In the rows, zero is written as 100.
Rotation paths and how fast each direction turns (deg/step)
Each turn is a multiple of 5 degrees from 10 to 175, or 0.
Each row of a path follows its step; steps can be skipped.
Rotation 1:
step 2: [105 111 108 75 63 97 94 83 76 135 92 124 82 113 72 103 92 110 132 101 89 113 86 107 81 94 120 120 128 84 89 99 106 93 112 117 95 94 100 103 74 81 108 90 84 137 109 77 82 100 110 94 109 83 83 120 108 87 109 94 75 64]
step 4: [99 103 111 82 106 80 76 104 61 111 72 107 107 101 86 131 93 83 112 94 86 123 88 97 87 118 78 117 113 94 70 98 62 102 76 98 86 101 77 116 72 94 80 108 88 96 106 72 134 84 105 114 114 72 108 102 114 101 117 101 65 91]
step 5: [138 97 96 100 87 85 98 80 76 117 107 137 72 104 95 116 81 89 139 103 101 115 87 117 66 96 123 112 131 91 98 81 94 83 81 119 109 78 105 127 111 95 87 93 111 90 91 93 76 82 114 112 92 92 75 115 126 94 66 109 107 106]
step 6: [84 89 132 110 74 71 106 94 77 111 116 79 116 108 92 119 86 102 119 75 88 122 87 123 111 124 98 122 96 88 93 118 97 84 106 98 108 98 89 141 94 71 120 110 91 99 99 97 115 76 126 98 118 90 71 96 95 103 93 109 89 53]
step 7: [116 97 126 108 91 88 79 89 61 87 69 85 99 106 86 137 71 87 115 101 128 93 110 106 83 94 83 112 127 92 78 78 97 93 71 87 104 88 111 93 98 102 70 83 101 62 86 93 111 91 107 118 84 103 71 97 100 116 99 100 65 101]
step 14: [85 95 115 102 101 92 105 153 84 108 98 99 108 95 121 127 89 118 99 101 121 109 98 99 113 91 127 137 109 83 81 109 87 67 80 93 140 99 92 131 83 91 88 65 91 96 84 99 96 81 100 104 118 136 82 96 108 84 99 101 88 101]
step 16: [96 90 100 90 116 82 98 87 68 81 108 121 127 120 137 113 98 86 135 104 107 122 76 81 107 95 118 152 102 101 106 99 88 94 87 115 106 77 90 101 101 86 100 82 95 84 91 122 91 95 99 102 104 116 96 106 88 90 55 138 102 110]
step 18: [104 75 123 85 78 105 112 93 49 114 90 98 105 124 93 97 113 105 126 116 116 82 108 91 98 100 102 145 93 99 106 87 113 86 75 110 127 85 94 102 106 102 112 63 81 97 73 121 112 115 110 99 85 129 86 91 112 101 97 83 77 127]
step 19: [78 66 115 83 94 94 76 100 80 125 95 95 135 105 109 126 107 107 114 106 105 108 67 110 89 99 86 133 96 106 88 96 78 110 99 113 98 72 92 73 94 77 94 129 100 102 83 117 110 81 105 75 122 91 123 99 70 75 80 119 97 118]
[103 105 101 92 97 88 91 104 98 102 95 102 102 101 103 97 105 98 103 108 93 99 104 97 98 106 98 101 103 106 98 101 98 101 98 106 98 97 102 104 94 105 110 107 108 103 100 112 97 99 106 97 102 104 93 100 105 101 102 101 97 102] | 25
[92 103 101 90 102 100 99 108 94 101 108 103 97 103 100 99 108 99 101 94 103 108 107 101 110 102 110 105 96 103 100 98 103 104 99 101 101 104 97 107 100 101 96 97 102 99 99 106 107 107 99 113 96 103 99 102 98 100 97 101 104 98] | 170
[103 102 97 104 104 104 94 103 91 95 89 106 100 103 100 95 100 107 102 96 95 98 96 98 99 102 99 100 102 102 101 101 101 103 94 101 102 98 107 96 102 100 97 106 88 110 98 101 99 104 103 108 91 99 102 100 95 109 92 96 98 96] | 130
[105 98 99 100 98 102 97 101 105 107 107 94 97 103 94 98 104 103 107 110 100 99 105 96 100 100 100 101 99 102 105 98 103 104 108 96 100 101 99 88 94 100 94 105 94 107 96 101 108 104 104 100 100 104 102 105 100 89 98 102 92 102] | 40
[100 94 101 97 105 101 97 103 98 103 100 102 102 100 92 100 104 96 95 109 101 104 91 102 94 104 93 95 99 107 101 103 97 106 88 102 101 97 97 105 106 96 90 95 103 99 97 99 101 108 102 97 99 99 111 103 106 97 101 100 101 107] | 100
[104 102 95 86 101 101 106 91 100 101 95 104 103 103 89 99 103 94 109 101 97 98 108 104 95 99 98 98 98 101 99 98 100 98 104 104 99 102 96 96 98 100 95 90 97 98 98 100 87 102 97 102 95 100 97 95 94 105 100 98 96 104] | 135
[107 99 92 103 101 96 100 98 101 97 104 94 103 107 100 108 101 99 100 104 100 111 103 94 95 104 103 102 92 93 104 98 103 99 89 93 106 102 91 103 101 105 97 102 96 101 102 106 98 92 101 95 95 94 96 99 101 104 98 100 101 95] | 35
[107 96 99 104 105 96 96 100 103 104 105 98 102 104 92 104 101 95 92 95 103 100 107 106 96 100 93 95 103 99 102 104 102 105 102 106 105 104 109 103 102 99 102 108 100 95 93 94 100 99 100 112 102 102 94 98 104 103 99 109 97 95] | 20
Rotation 2:
step 0: [93 114 125 111 90 91 109 108 99 110 111 96 96 118 82 94 110 96 94 87 117 107 116 93 107 56 64 104 44 111 80 91 97 92 120 135 106 128 67 106 83 100 78 106 78 86 104 109 90 90 112 93 83 126 100 125 78 102 102 94 110 108]
step 4: [76 90 107 79 122 91 89 74 75 99 107 114 113 98 111 115 101 92 77 64 99 90 94 105 96 122 89 105 111 89 110 140 108 104 73 105 104 113 124 89 85 117 113 119 66 117 102 100 82 94 119 84 110 86 141 109 63 102 100 83 118 113]
step 6: [100 79 67 99 81 92 76 89 107 83 105 98 99 115 109 122 130 94 91 111 95 117 110 84 125 115 76 81 109 111 116 101 127 111 92 105 88 101 115 100 84 83 114 92 123 76 97 108 72 66 104 77 106 140 72 96 97 98 104 126 77 128]
step 7: [118 105 71 161 94 110 79 92 95 96 119 92 121 87 96 101 105 117 102 89 118 101 107 94 64 97 92 110 107 94 112 115 102 80 110 120 78 105 93 119 126 117 87 100 95 101 128 81 92 134 103 87 104 104 116 131 88 117 97 91 93 66]
step 12: [92 105 74 82 93 71 89 104 120 118 71 84 97 93 109 127 95 117 102 130 85 97 73 98 99 123 114 116 76 48 119 121 90 112 115 127 76 109 76 99 100 94 86 104 70 87 95 82 93 100 119 101 101 112 118 83 126 90 103 96 105 85]
step 14: [115 133 106 109 120 107 124 100 117 104 104 104 122 85 101 93 121 122 83 116 96 112 123 80 113 124 75 125 125 81 58 81 116 97 116 125 80 98 95 100 100 104 109 121 131 115 107 93 100 105 89 97 73 92 74 96 135 110 88 92 91 97]
step 15: [98 103 45 60 97 86 110 94 87 106 141 78 101 90 120 92 108 96 94 114 126 85 107 104 99 113 93 68 101 84 103 85 103 81 68 83 111 87 107 104 110 95 113 79 79 84 112 89 90 67 111 94 109 134 95 114 93 118 101 91 97 92]
step 16: [141 112 86 101 97 114 85 114 91 75 127 110 105 115 85 70 89 96 100 88 83 93 92 84 91 86 102 109 69 98 96 112 83 106 81 106 72 78 98 117 133 127 74 121 127 117 94 107 90 115 76 117 104 101 148 98 99 87 98 108 109 85]
step 19: [101 87 100 89 120 109 96 93 120 85 91 103 102 124 109 93 111 96 122 132 120 106 111 120 97 110 91 116 83 96 102 115 79 58 102 94 84 96 110 84 70 117 84 76 109 118 68 72 126 107 95 131 104 81 103 88 118 133 112 102 133 84]
[97 98 102 103 103 95 104 101 91 106 103 106 99 91 99 100 95 97 99 100 97 107 103 103 94 107 94 103 103 98 103 91 99 97 102 101 101 94 107 103 87 100 99 106 97 106 98 96 109 97 99 104 100 95 101 99 105 110 96 94 101 102] | 70
[93 99 110 107 95 102 99 103 95 94 99 100 96 94 96 97 103 94 106 97 99 99 101 104 95 93 100 95 103 104 94 105 93 101 105 96 105 93 95 96 96 99 106 92 98 100 100 108 105 101 106 99 99 100 96 93 99 92 99 95 104 105] | 10
[105 96 90 106 102 99 94 100 97 95 110 107 106 98 104 104 104 94 97 93 99 102 101 98 107 100 99 98 103 97 99 103 98 95 94 111 105 89 105 93 106 95 100 98 104 99 101 105 103 103 94 101 107 104 97 98 101 101 100 99 103 97] | 35
[95 103 100 102 100 113 104 97 106 108 102 102 104 96 103 97 96 97 95 104 102 99 98 90 100 103 102 91 97 98 93 97 97 95 98 102 96 101 105 100 101 101 111 90 99 101 101 101 106 104 99 102 101 97 108 102 101 100 104 100 92 104] | 60
[98 104 100 93 95 100 99 100 98 103 97 104 103 96 100 91 100 104 101 98 104 99 88 95 104 94 101 103 90 98 103 111 98 98 101 98 99 89 103 97 98 96 95 106 98 99 104 88 103 98 95 101 102 101 102 98 99 97 103 98 103 110] | 95
[105 98 104 102 94 94 92 91 103 96 104 102 103 94 106 103 97 100 95 100 100 91 105 101 102 102 101 95 98 95 103 98 107 110 104 100 106 97 100 104 101 98 102 95 92 105 100 91 96 103 102 99 91 102 100 94 102 102 108 94 97 102] | 130
[105 112 102 101 104 103 95 94 93 100 97 99 99 95 102 91 107 107 97 97 107 96 101 105 92 99 105 95 99 96 99 94 95 97 91 99 102 98 98 102 100 93 102 110 103 98 94 107 100 101 102 99 96 105 96 102 104 106 103 102 98 100] | 55
Rotation 3:
step 0: [72 98 97 133 107 92 111 94 62 92 94 92 91 91 133 91 81 102 67 87 119 99 129 88 112 116 107 92 90 112 116 100 62 93 87 113 78 65 130 103 116 116 71 82 91 81 126 71 85 81 127 108 92 114 95 100 119 98 108 112 80 96]
step 1: [95 108 126 107 100 84 95 85 98 134 102 99 95 116 65 102 76 119 99 70 98 80 83 122 120 104 115 142 99 87 109 73 112 126 61 71 87 61 108 101 87 125 96 106 71 115 83 93 100 115 137 114 100 96 92 83 101 99 100 100 95 119]
step 4: [113 80 87 89 69 101 100 115 106 97 111 85 110 130 110 86 98 79 122 87 93 111 87 70 115 134 113 95 100 116 111 73 93 112 50 105 101 77 95 121 99 90 101 124 74 93 88 108 81 123 138 127 98 127 82 122 98 87 89 75 119 101]
step 6: [75 130 105 108 115 69 73 134 103 97 83 114 112 59 97 99 103 97 79 65 93 66 123 96 117 110 116 133 86 114 116 91 93 111 73 114 82 84 111 93 97 96 71 95 90 108 94 109 124 86 139 107 79 116 88 88 84 99 98 91 92 102]
step 7: [78 100 118 99 91 85 108 100 111 139 84 71 107 148 81 85 119 77 101 102 82 97 77 101 115 97 107 106 98 108 94 91 111 126 99 108 111 91 100 94 104 130 90 92 82 109 85 79 119 83 146 87 137 122 102 110 101 107 59 116 124 99]
step 9: [93 107 88 66 92 101 81 120 100 109 88 115 96 95 130 106 122 80 115 71 93 115 99 100 120 112 116 109 108 80 117 109 93 114 88 106 112 67 90 107 84 107 92 105 78 116 120 108 65 114 156 77 101 70 105 115 77 65 110 85 101 125]
step 12: [107 93 105 96 105 112 79 95 86 107 80 106 90 94 114 82 111 103 110 77 88 113 100 102 107 85 88 115 104 87 117 70 96 117 66 132 89 76 114 78 99 109 71 114 72 133 61 90 113 79 136 96 90 122 100 127 80 115 80 141 102 115]
step 18: [69 77 88 112 106 96 94 98 103 114 83 82 97 111 106 84 95 108 92 81 137 102 93 128 112 87 93 121 76 105 107 95 103 80 58 75 127 73 92 111 99 126 69 123 90 83 98 77 101 97 126 109 107 104 94 108 98 140 66 124 101 122]
step 19: [82 130 103 132 120 97 119 108 89 116 102 83 93 102 87 104 65 95 82 100 77 112 93 69 86 115 104 129 118 121 120 105 112 124 101 100 113 67 96 103 87 112 67 107 84 98 127 77 64 103 103 94 118 103 53 104 112 78 112 86 119 118]
[100 93 102 100 100 102 100 101 101 96 89 101 95 97 95 99 92 97 109 102 112 97 95 91 103 96 101 97 101 101 94 97 93 102 100 104 107 100 95 94 96 105 101 97 91 100 100 107 104 97 99 103 104 95 99 100 103 95 91 101 95 98] | 135
[98 93 100 99 104 102 101 90 100 103 97 89 99 98 100 92 106 102 107 108 102 98 102 101 96 105 93 98 97 100 93 101 105 98 100 97 102 114 106 107 103 96 92 102 100 98 104 100 100 96 110 102 103 98 99 103 103 104 99 100 96 105] | 135
[88 96 104 105 98 98 106 101 106 98 96 104 100 99 107 101 92 102 100 101 98 102 103 101 100 103 97 102 100 103 91 99 105 97 113 103 103 104 96 104 96 97 104 102 94 96 98 90 96 98 95 99 99 105 93 100 105 98 108 104 104 95] | 130
[108 107 103 101 107 101 102 90 96 99 94 99 96 102 103 97 95 99 100 101 104 102 94 99 99 101 102 102 102 97 99 106 103 109 97 101 91 96 90 100 108 92 99 102 104 103 99 92 106 90 100 96 98 94 96 101 101 94 101 105 105 95] | 155
[103 94 108 85 99 106 99 102 103 104 101 104 104 97 98 92 97 98 94 102 105 100 98 103 102 96 106 94 95 98 104 99 113 105 98 95 104 97 101 105 96 98 105 101 96 96 97 95 102 102 105 101 95 105 101 106 102 102 95 104 106 101] | 130
[100 97 104 101 107 103 95 98 88 102 96 107 103 103 103 113 98 101 108 102 96 101 94 93 97 95 100 100 105 98 97 99 104 111 103 98 100 98 104 104 97 101 101 110 100 98 100 103 95 102 102 101 97 106 98 99 99 107 106 101 91 104] | 100
[100 100 99 104 99 90 102 96 104 103 99 102 102 100 94 99 90 101 96 93 98 97 100 103 101 99 101 95 100 99 97 91 97 103 106 100 94 105 102 98 98 96 103 95 108 108 98 105 108 103 110 95 97 102 100 104 106 104 100 111 90 100] | 70
Rotation 4:
step 2: [87 123 109 87 76 103 90 108 59 55 94 111 95 84 132 89 134 122 119 70 112 73 119 82 108 96 99 113 95 69 131 122 84 84 121 111 105 60 91 100 70 93 79 108 105 111 91 107 105 103 102 90 78 118 89 105 111 91 139 76 94 92]
step 3: [108 123 117 108 72 105 129 96 111 119 97 120 110 109 114 97 107 120 86 106 107 85 104 94 111 63 109 97 96 127 126 82 105 87 71 55 135 104 88 94 132 126 103 95 123 102 68 97 105 116 117 147 90 99 107 73 86 126 106 103 76 79]
step 4: [80 98 128 110 116 112 110 83 131 106 89 99 85 83 129 110 55 77 102 85 112 92 79 120 75 83 87 114 82 126 119 118 83 110 99 108 56 109 97 110 74 124 124 100 94 88 76 100 115 71 85 109 96 111 76 121 58 99 90 73 97 99]
step 5: [107 103 118 58 85 77 81 92 115 92 93 52 134 117 82 107 115 76 100 93 73 90 84 83 124 90 109 139 111 107 81 96 105 84 89 112 84 98 70 88 151 99 94 89 84 109 101 100 108 84 87 96 93 112 79 95 104 57 95 68 98 125]
step 6: [85 110 121 110 116 100 107 99 81 80 106 80 99 105 69 96 135 103 107 102 116 95 108 78 105 108 101 106 128 96 139 78 122 101 130 145 75 77 89 105 91 107 91 91 144 72 78 62 86 120 110 105 130 98 125 99 89 129 94 92 116 112]
step 12: [91 110 120 101 83 89 91 109 119 127 82 126 94 141 105 81 82 96 101 137 72 113 100 113 81 83 86 111 128 92 88 112 96 82 89 63 128 104 103 114 115 139 114 90 87 120 108 89 125 101 104 107 71 121 88 91 79 100 90 65 58 94]
step 13: [90 136 121 84 106 105 108 79 110 59 95 78 126 71 119 75 75 84 105 103 76 101 73 100 94 83 86 104 69 113 112 125 68 96 111 135 72 113 98 122 85 82 92 96 124 120 113 98 86 127 106 98 108 107 101 95 87 117 89 57 89 118]
step 17: [92 124 101 109 115 59 73 99 95 82 89 85 117 123 87 116 76 111 113 122 68 110 108 97 86 133 80 103 112 88 88 72 113 104 116 91 95 136 101 112 132 85 107 87 140 109 92 109 120 98 132 107 102 93 112 114 109 130 64 62 100 107]
step 19: [142 104 114 99 100 120 78 122 104 120 114 104 102 123 94 123 115 85 138 110 126 83 133 145 132 104 86 80 97 116 94 76 91 92 119 76 139 75 97 84 106 111 87 91 69 117 85 105 104 132 124 106 93 119 102 98 92 83 84 118 100 86]
[108 110 98 105 100 93 94 92 101 104 91 105 97 103 98 99 93 103 102 99 104 105 95 108 105 95 100 103 105 96 104 104 100 95 98 107 106 105 99 94 104 95 98 98 105 96 97 103 92 101 95 100 106 106 99 101 100 104 100 105 100 105] | 155
[90 104 99 105 93 94 99 101 93 97 101 107 95 98 98 98 92 100 100 102 96 102 102 90 102 95 102 96 100 99 109 100 103 108 102 89 101 102 103 104 99 102 99 98 103 107 102 111 99 97 95 101 97 99 96 97 93 107 94 103 95 103] | 80
[95 98 103 101 100 106 103 95 95 103 96 100 102 101 103 99 103 96 105 106 102 95 103 109 94 103 105 95 100 98 99 87 100 109 104 100 97 99 101 96 104 98 110 103 104 98 95 100 97 110 99 102 104 102 98 95 89 97 100 107 100 104] | 140
[93 104 94 106 103 101 102 100 107 100 100 96 96 103 103 97 101 103 95 104 110 103 99 91 104 99 103 97 100 101 93 98 109 105 99 100 109 98 98 99 104 104 101 101 100 95 97 102 108 101 112 93 106 103 101 106 94 105 101 95 101 106] | 130
[95 102 109 99 108 97 96 108 103 101 103 108 107 103 99 94 105 97 95 106 92 104 101 101 102 104 99 95 101 91 101 105 103 99 101 102 102 94 97 96 95 89 104 96 96 93 101 103 105 109 97 103 96 102 103 100 99 107 101 96 98 103] | 65
